In the data rows, 128 means zero.
Here are some points:
116 136  27 115 158  85 141  94  68 184 124  51 144 135 171 117 162
113 115   9 101 147  60 139  81 105 138 149 135 199 150 138 117 171
116 109 132 116 108 136 125 118 174  65 116 220 123 145  84 155 146
159 127 230 143 105 149 125 167 141 149 120 114  98  92 146 147  73
127  80  82  97 104  65 133  93 178  67 154 255 213 151  89 142 144
122 173 170 161 151 200 122 158 104 156 106  39  48 117 141 116 124
128 143 186 137 117 172 123 159 112 137 108  90  73 109 137 137 116
 98 134  88 115 131 148 129 115  78 148  78  69  53 133 145 147 160
158 121 208 140 108 131 127 156 144 146 132 128 124 100 142 139  74
150 128 201 132 108 146 133 159 118 164 101  90  84  91 162 168  89
 99 106  43 112 141  97 126  82 104 127 117 134 121 166 110 102 147
149 156 245 140 102 191 130 191 109 167  88  55  46  69 177 185 100
142 124 165 123 109 117 128 149 115 145 139 115 145 104 148 129 106
142 102  63 118 142  57 139  87 168 113 170 200 224 151 114 120 132
107 135  65 107 134 116 136 112  89 143 111  92 121 127 151 145 173
118 130 135 132 131 158 129 128 110 142  87  93  56 128 134 146 125
130 127 161 135 122 148 126 137 125 139 107 111  84 121 131 137 109
133 173 150 168 166 186 126 144 110 169 114  34  64 122 146 114 120
121 109  74 110 126  89 130  99 161  79 156 213 196 154  95 121 155
 93  97  46  89 110  93 123  87 181  16 156 255 212 176  54 129 198
109 139 150 133 126 174 122 141 103 135  92  88  49 126 126 130 127
129 133 174 139 121 154 117 151 131 118 134 125 113 124 116 104 108
116 148 134 124 125 155 129 143  98 141 104  81  86 114 146 145 146
141 130 141 129 126 129 138 130 129 147 110 113 110 114 148 160 120
135 153 232 155 119 213 122 172 128 141  80  79  15 100 136 161  99
114 117  30 110 144  76 136  85 129 119 147 156 191 153 122 120 169
144 116 183 145 121 138 120 139 152 124 130 149 114 128 111 114  80
145 131  22 135 181  58 147  79 115 185 161  86 204 144 160 102 136
 75 114  47  85 109 122 121 100 131  48 122 212 150 162  80 137 209
117 134 113 128 131 137 123 125 139 100 143 152 146 141 107 110 146
130 148 255 154  82 253 111 214  76 176  31   8   0  70 164 172  55
125 134 126 134 135 141 125 129 134 121 124 131 118 133 121 129 133
125  97  56 102 124  60 134  91 159  85 166 222 226 154 100 120 155
129 114  97 116 127  93 133 113 120 138 136 134 157 131 135 126 130
133 159 188 150 132 198 133 154 133 141  82  83  36 106 144 179 124
106 122  57 111 138 109 133  99  97 139 109 108 115 145 136 132 159
120 131  99 118 132 122 135 117 104 146 109 101 109 124 146 148 146
132 135 152 131 125 148 135 138 118 149  98  94  82 113 149 161 123
168 155 103 169 189 106 146 111 114 226 141  20 136 118 185 109  89
139 125  35 121 160  56 144  90  96 188 155  79 195 134 170 105 136
111 142 132 119 119 151 129 144  82 149 100  70  80 111 153 142 147
123  98  55  98 122  59 132  91 146  97 160 204 216 151 111 121 153
133 153  81 145 170 117 133 116 104 172 148  59 151 133 153  92 135
125 167 175 159 148 202 120 153 120 141 106  63  52 120 129 121 123
135 116 117 124 127 103 129 120 147 114 149 165 168 136 118 120 125
124 119  83 113 130  99 139 108 108 147 119 116 136 130 148 144 142
149 112  23 124 165  32 144  76 136 159 183 142 250 148 144  96 133
178 167 129 180 194 112 150 127  69 255 123   0  95  95 229 108  62
103 114  80 121 135 119 122 103 109 121 118 126 111 155 110  99 139
 91 109  78 116 132 123 116 100  89 124 105 116  85 162 106  88 134
133 125 172 138 119 139 118 147 134 118 145 136 135 125 114  98 102
145 102 201 127  96 119 122 150 108 159 112 108  96 104 146 128  63
179 147 174 172 160 114 132 147 124 206 165  48 157 105 170  87  57
143 146 184 136 117 154 131 161 125 144 119  98 108  96 153 155 117
165 140 255 165 104 215 126 187 146 162  68  81   0  80 151 185  46
133 156 187 121 102 161 131 179  84 160 111  54  96  76 179 162 134
115 175 196 148 126 222 121 175 110 130  89  62  29 103 138 154 143
139 144 223 148 114 191 124 169 126 144  91  83  42  98 141 156  97
120 122 172 142 125 172 120 130 122 138  78 103  27 133 118 137  97
109 158 190 141 121 213 118 165  95 138  75  57  10 111 137 147 131
121 135 146 128 121 144 121 146 110 127 131 109 118 120 131 114 129
153 139 212 125  98 151 136 175 101 175  99  62  81  69 184 183 101
 80 103  45  79 104 105 124  96 135  49 124 226 161 162  82 142 205
140 129  96 131 143  88 132 120 109 162 164  97 187 125 152  94 119
143 147 229 141 109 188 130 176 109 165  78  59  30  81 165 183  95
139 123 200 134 107 149 122 156 117 147 112 103  86 106 141 133  86
123 136 146 126 122 151 131 139 104 151  94  85  70 112 149 156 129
103 135  92 120 137 150 134 113  89 151  71  74  45 131 145 162 154
145 156 255 149 102 213 129 190 108 169  65  44   0  74 171 192  89
141 103 113 125 130  90 134 107 141 140 130 152 146 136 129 133 104
147  82  93 111 119  54 131  91 207  66 182 255 252 156  81 122 125
126 148 176 134 119 171 125 159 112 138 110  86  82 107 144 141 128
161 105 213 149 113 129 122 143 163 134 134 158 119 119 118 121  54
114  88   3 101 143  42 134  63 121 127 147 169 197 170 114  99 148
 83 138  72 110 128 155 123 113 118  82 107 149 101 151  98 136 196
Here are 10 more points, each followed by its number:
121 145 173 141 125 174 115 153 143  97 135 141 112 130 103 110 129 0
161 120 188 145 120 128 131 142 163 136 135 148 135 113 130 144  82 1
107 127  61 103 131 108 137 107  79 154  99  85 110 127 157 151 164 2
106  98 192 102  65 150 105 154 195   0 153 255 171 144  40 124 144 3
142 117 102 130 137  84 129 113 153 119 175 167 211 139 117  98 121 4
131 126 181 129 109 143 121 154 108 142 119 101 100 111 139 121 101 5
147 134 199 125 104 150 137 163 101 177  85  64  62  80 180 187 101 6
 95 122  43 106 138 103 127  98  88 128 126 114 137 151 126 107 169 7
157 128 106 143 153  79 133 121 132 161 183 113 216 129 144  81 102 8
144 157 255 143  96 198 121 202 106 153 103  58  54  71 165 157  92 9
Which of these numbered points is nearest to each point below, ignoring the direction in which the first points spread most? Its number follows each.
 85 120  20  99 138  93 123  92  77 120 133 117 152 162 120  86 179 > 7
122 157 168 124 119 189 143 153  76 190  34  14   0  81 194 226 141 > 2
170 128 255 157 106 181 131 172 150 164  82  97  31  85 152 186  49 > 1
160 124 211 156 122 148 125 148 171 123 135 155 118 118 115 129  73 > 1
100 136  91 105 122 136 132 125  62 159  86  57  72 117 161 150 162 > 2
147 107  58 123 148  51 137  89 162 122 184 188 245 150 119 101 129 > 4
 94 121  59 113 136 111 118 104  98 108 143 131 150 159 106  77 158 > 7
100 116  46 110 137  99 125  97  99 119 133 130 149 158 115  94 159 > 7
141 110 126 116 116  97 137 121 112 162 113 113 127 114 157 154 109 > 6
133 113  44 119 149  60 135  89 154 110 184 186 243 155 112  93 146 > 4
138 100  63 120 142  71 138  80 194  87 159 237 214 163  91 135 142 > 1
183 149 164 170 165  96 136 146  95 244 169   3 163  94 200  78  50 > 8
133 155 206 163 135 204 120 158 151 120 104 110  52 122 113 137 107 > 0
158 114 255 154 100 167 116 172 145 144 109 119  63 101 129 131  41 > 1
114 114  22 103 142  75 141  80 109 137 125 134 163 148 138 139 171 > 2
132 161   6 139 197  79 151  89  35 255 126   0 134 124 217 102 145 > 2
128 127 134 116 115 126 132 137  93 158 107  84 103 106 160 150 128 > 6
157 126 144 148 141 105 130 129 157 140 165 141 181 127 129 104  92 > 4
154 133 115 142 149  82 130 128 120 166 186  96 212 123 150  73 100 > 8
 95 141  83 114 130 142 124 123  94 115 119 109 111 139 124 118 177 > 7
129 139 190 131 112 174 131 158  96 167  71  58  27  95 165 177 110 > 6
119  80 182 102  68 128 110 134 233   0 157 255 190 154  26 143 135 > 3
147 108 129 118 118  72 128 128 133 132 177 157 215 122 132  96 104 > 4
114 154 127 141 145 166 125 136 107 137 116  78  88 129 132 119 143 > 7
111 130 117 125 129 145 125 125 103 134 105 100  84 132 129 129 138 > 7
 98 122  38 100 131 100 128  97 118  98 136 161 166 154 111 123 185 > 7
117 117  71 119 135  99 124  99 183  55 175 237 217 167  73 103 166 > 0
111  89 130  98  86 112 115 119 204   7 159 255 200 158  47 133 156 > 3
141 154 219 138 108 188 133 178 104 165  82  54  38  80 173 186 114 > 6
144 112 114 124 129  99 139 112 137 148 123 135 140 124 141 150 114 > 6
161 134 255 160 105 179 118 185 158 130 128 125  88  95 129 130  57 > 1
 91 117  44 105 128 112 122  90 178  22 157 255 199 179  55 115 202 > 0
110 149  52 126 160 125 138 106  77 172 107  45 102 134 161 127 164 > 2
106 138 100 114 128 148 133 124  77 156  77  64  55 121 155 160 156 > 2
116 115  85 116 127 100 121 108 176  51 181 238 223 161  74  96 161 > 0
134 138 147 117 113 125 133 151  98 155 122  87 130  95 166 153 132 > 6
139 106 130 116 113  93 134 123 111 157 120 116 132 115 152 141 104 > 6
136 149 168 126 116 151 135 160 107 157 108  77  98  88 168 171 132 > 6
132 137 128 145 144 140 124 121 177  88 155 182 161 150  90 109 133 > 0
111 160 164 132 123 190 124 161  93 138  91  62  50 108 147 147 146 > 7
121 169 241 125  90 215 125 206  50 181  60   0   0  58 192 186 123 > 2
135 119  97 127 136  88 126 113 160  98 178 188 214 146 105  96 133 > 4
135 156 248 157 113 216 115 186 128 132  96  83  30  99 130 142  94 > 0
 91  64  83  63  64  76 115  99 199   0 157 255 229 170  32 147 188 > 3
153 135 146 151 145 111 123 137 152 133 184 136 198 127 123  78 100 > 4
164 164 188 173 158 150 128 162  95 217 140   0 103  95 181  91  69 > 8
 90  69  60  77  86  86 117  80 249   0 173 255 255 196   0 141 206 > 3
124 110 142 118 108 112 118 137  97 139 134 115 133 123 133  97 107 > 5
 74 106  70  91 101 141 113  99 202   0 140 255 173 187  16 138 219 > 3
 90  87  88  82  84 109 117 105 189   0 146 255 193 167  42 138 190 > 3
115 113 101 113 119 100 120 121 100 129 141 124 154 136 127  94 131 > 5
142 137  85 140 162 104 141 107 111 183 126  69 132 127 161 126 120 > 2
108  95 100 104 103 114 123 100 205  17 142 255 182 168  49 146 169 > 3
157 143 250 134  92 163 128 193 107 166 111  71  88  66 175 163  84 > 9
133 148 154 141 135 168 138 136 133 145  90  96  64 113 146 179 131 > 6
145 129 184 138 120 155 135 145 128 158  88  95  62 102 155 177  98 > 6
124 158  98 149 164 145 130 124 102 164 131  54 113 131 147 105 140 > 7
153 139 225 131  96 149 126 184 113 156 128  85 116  74 168 150  94 > 9
132 123 154 125 115 131 127 140 110 147 114 104 105 114 144 133 110 > 5
129 126  64 120 145  84 139 104  95 170 132  85 153 130 160 122 138 > 2
135 137 165 138 126 133 118 155 114 140 155 102 148 115 135  91 108 > 4
110 132 100 128 140 145 130 112 117 129 102 111  86 142 123 134 144 > 7
105 151 143 131 127 184 123 145  91 140  83  67  40 118 140 146 147 > 7
111 138 107 127 135 146 127 124 110 128 112 107  97 136 125 128 147 > 7
121 115 100 124 133 106 123 114 126 119 144 147 155 145 113  97 128 > 5
119 146 119 125 132 154 138 134 101 152  91  76  73 113 158 171 153 > 2
115 156  22 134 182 106 142  95  70 196 125  21 128 138 173 107 165 > 2
121 160 106 144 159 151 129 130  88 171 120  40  95 125 156 109 140 > 7
159 114 141 137 129  81 128 130 151 134 184 158 216 125 128  91  92 > 4
120 121 117 127 128 120 119 125 124 115 144 140 144 142 111  94 124 > 5
134 155 224 142 105 183 114 190 117 124 136  95 105  94 137 115 111 > 9
 92  85  67  81  92  96 121  93 185   6 141 255 195 171  50 148 192 > 3
167 158 171 175 165 136 130 150 113 204 152  29 131 106 170  87  72 > 8
155 122 193 145 119 134 125 148 157 130 136 144 130 114 126 129  83 > 1
125 122  89 117 132 104 135 112 116 139 124 120 140 131 140 136 142 > 6
112 108 103 127 133 117 119 107 121 119 125 142 116 156 104  89 117 > 5
140 121  64 130 158  85 143  89 136 160 130 118 153 141 145 139 131 > 6
115 105  56 112 131  93 130  86 192  46 159 255 209 172  67 127 172 > 0
140 162  80 153 183 115 139 119  70 224 133   0 120 118 188  97 121 > 2
 80  81  39  78  96  96 120  75 235   0 155 255 226 199   2 148 221 > 3
145 138 107 151 161 125 136 108 153 142 135 124 137 140 126 127 121 > 4
124 107 155 133 118 130 113 130 121 123 127 136 106 142 107  89  90 > 5
144 139  39 139 180  77 147  88 106 196 145  61 167 137 169 111 131 > 2
107 124  89 115 126 126 122 113 154  67 146 198 165 155  86 117 167 > 0
139 157 230 159 122 204 120 175 144 124 107 102  57 105 126 145 104 > 0
125  95  62 100 122  69 138  88 147 108 136 193 182 147 116 147 147 > 6
130  94  80 101 112  55 127 105 158  80 187 230 253 147  97  99 140 > 9
110 144 144 114 111 151 123 157  73 147 110  67  93 106 154 127 142 > 7
140 109  77 119 137  68 136 100 145 127 164 167 208 141 126 113 128 > 4
151 139 146 155 152 139 135 123 146 156 122 104 105 125 138 136 100 > 4
167 150 152 163 163 117 132 140 118 195 163  52 157 111 165  83  79 > 8
181 170 162 185 184 126 137 147  92 254 152   0 125  96 201  82  56 > 8
133 111 111 130 135 109 129 106 141 131 125 147 128 143 117 126 113 > 5
